Rows swapped in pairs by one turn or mirror: which row each one swaps with:
K225: [ 14.3  -1.5  -1.3 -14.5  32.3  16.3  -6.1  26.8   1.0  26.5  14.7  13.6
  18.7 -23.4  19.1  19.5 -26.6  16.4  14.9   7.9  11.1 -10.3  53.6  14.5
  23.0  -7.6  17.5  -7.1 -22.1 -32.0  -2.0 -10.5 -13.3 -16.3   1.3  -4.4
 -16.8 -16.0   4.5  19.9   1.6 -12.1]
K694: [ 18.6   6.5 -23.9  -1.6  13.3  38.0 -33.9   0.5 -26.8  46.7   0.4  26.9
 -26.1   0.0  21.4 -15.8 -24.6   6.2  -3.4 -37.8  17.7 -13.1  27.8   0.2
   3.8  19.8  29.0  21.0  -7.2 -24.7 -20.9  -8.0  -3.9   8.7   9.7 -40.7
  -9.8 -32.6   1.1   6.5   4.2  24.5]
K981: [ 11.7  10.5  15.0 -12.2  -1.8   6.7   0.4  -2.9   4.4  13.6  -2.9  10.8
   5.2 -17.2   9.2  15.1 -30.5  28.1  15.4  21.8  15.6 -12.4  39.2  25.0
  22.3   4.6  15.9 -14.2 -32.7 -35.6  -9.7 -26.7 -20.2 -13.1  -8.1  -2.0
 -30.4  -9.5  -7.9  15.8 -18.2   5.0]
K787: [ 14.5  -1.5 -15.3 -21.0  28.4  12.2   7.8  -0.9  -3.6   8.2  -2.9   3.1
   2.7 -10.5   9.5   9.8  -9.5  22.5   1.3  19.5  15.2   3.5  53.2  30.4
  34.2  13.7  28.4 -11.0 -26.1 -26.5   1.5 -13.4 -31.2 -14.2  22.5   3.4
  -3.5  -0.5   3.8  12.5 -13.7   3.5]
K778: [ -1.0 -24.6 -27.6 -21.1   8.1  34.6  -1.2  -9.0 -36.5  27.8 -14.0  39.5
 -17.9 -16.3  34.9 -16.6 -13.1   4.9   7.8 -16.0   0.9  -7.7  17.5   1.4
 -14.1   6.3  20.8  33.6  -8.6 -12.7  14.0  -4.0   4.5 -15.1   7.5 -34.0
  -2.7   4.0  -1.0  29.2   7.2  34.7]
K33: [  9.5  -6.4 -13.3 -20.6  16.5  10.9  -9.8  16.9   6.5  10.8  19.8   8.8
  25.6 -19.7  10.4  10.1  -7.2  19.7  14.6  12.3  25.6 -22.2  48.0  20.1
  21.8  10.2  26.0   1.0 -24.4 -13.9  -8.7  -6.6 -10.7  -2.8   2.9   9.0
 -23.3 -16.7   5.8  26.9   1.3   3.5]
K164: [ -7.9 -12.5 -13.2  -5.0   0.9   4.6   2.1  -0.1  10.7  25.8   5.3  14.5
   4.3 -25.0   2.5  -1.4 -18.2  27.8  19.4  22.7  29.9   4.4  34.3  13.7
   9.8   7.5  12.3 -10.6 -13.0 -28.4   2.5 -21.5  -2.1  -5.9  -5.4  -2.4
   5.0 -20.9  -9.7  31.2  10.7  -5.3]
K451: [ 28.4  24.3   7.1   5.6  -4.8  27.0 -21.7 -15.7 -12.2  37.3  -7.8 -13.4
 -23.8   1.1  15.8   4.4 -30.9  23.0   8.4 -17.2  31.5  -6.3  19.5   5.1
  11.8   4.0  21.6  13.1 -32.1 -35.0 -30.9 -22.4 -14.9   9.4  -6.5 -20.0
 -13.0 -17.0  -9.8  10.3 -28.4  27.7]
K656: [-21.2  -6.2 -15.8  -8.8 -18.6   4.8   5.0 -24.7 -20.7  34.6 -26.3  31.7
  -1.6 -13.2  30.0 -12.7 -14.0  12.8   6.1   7.8   0.9  -9.2  20.1  -3.6
 -16.5   6.9  23.3  14.9 -19.6  -9.9  17.8 -35.4 -11.9 -19.5   3.7 -38.9
  15.3  -9.1 -11.2  12.4  -1.5  28.0]
K918: [  0.5  -5.3 -15.4 -14.4  -5.5  20.1  -5.2 -11.5 -28.3  20.7 -21.0  12.9
  10.9  -6.3  39.8  -5.7  -8.6   4.5   5.2  -6.0  -3.5 -26.3   9.8  -6.8
 -15.0   0.8  40.0  38.2 -36.5   9.7  11.2 -13.5  -9.5 -15.9   5.0 -30.2
  -1.8   4.0   4.7  21.2 -21.7  42.0]
K205: [ 27.4  28.0   5.0  10.7   0.8  26.0 -31.4  -3.3  -7.8  39.3  -4.2   2.2
 -16.8   2.3  11.1   0.5 -40.0  18.0   2.1 -18.1  21.8 -12.2  23.5   6.9
  15.5  11.4  28.4   2.2 -28.8 -32.4 -30.8 -21.4 -15.2   8.0  -4.5 -26.6
 -20.1 -34.0  -3.3   3.4 -23.0  13.0]
K915: [  7.8 -13.7 -27.7 -16.4  19.5  29.2   9.2 -17.6 -31.5  17.9 -27.9   8.1
 -13.6  -3.1  31.2  -7.7  -8.0   7.7  -3.0  -0.9  -1.1   7.0  18.4   7.0
   2.8   7.3  37.4  23.6 -27.8  -6.8  19.0  -7.7 -18.4 -18.8  24.4 -24.8
  19.1  16.5   6.5  19.6 -22.0  31.3]
K408: [ 16.2   5.1 -25.9 -15.6  12.3  31.5 -26.9  -6.9 -29.0  42.5   6.1  24.0
 -25.5  -3.0  24.9  -9.7  -9.1  12.3  -0.7 -36.6  28.0 -14.6  46.7   6.6
   8.5  20.4  19.4  23.0  -2.5 -31.9 -24.2 -12.7 -11.1   9.2  15.5 -31.8
 -12.7 -24.9  -6.3   4.2  12.1  34.2]
K129: [  4.6  -4.2  -7.7  -9.9  13.9  28.4  -3.0   1.1 -34.3  37.3 -22.3  20.5
   3.1 -11.9  48.2   1.8 -26.5  -0.7   6.1 -12.2 -16.2 -13.5  17.8 -12.4
 -13.3 -15.7  30.0  30.3 -31.0  -9.3  17.8 -14.4 -10.1 -27.7   4.4 -42.1
   4.1   4.6   5.2  16.2 -15.9  25.0]

K787 is swapped with K915
K451 is swapped with K408
K656 is swapped with K164

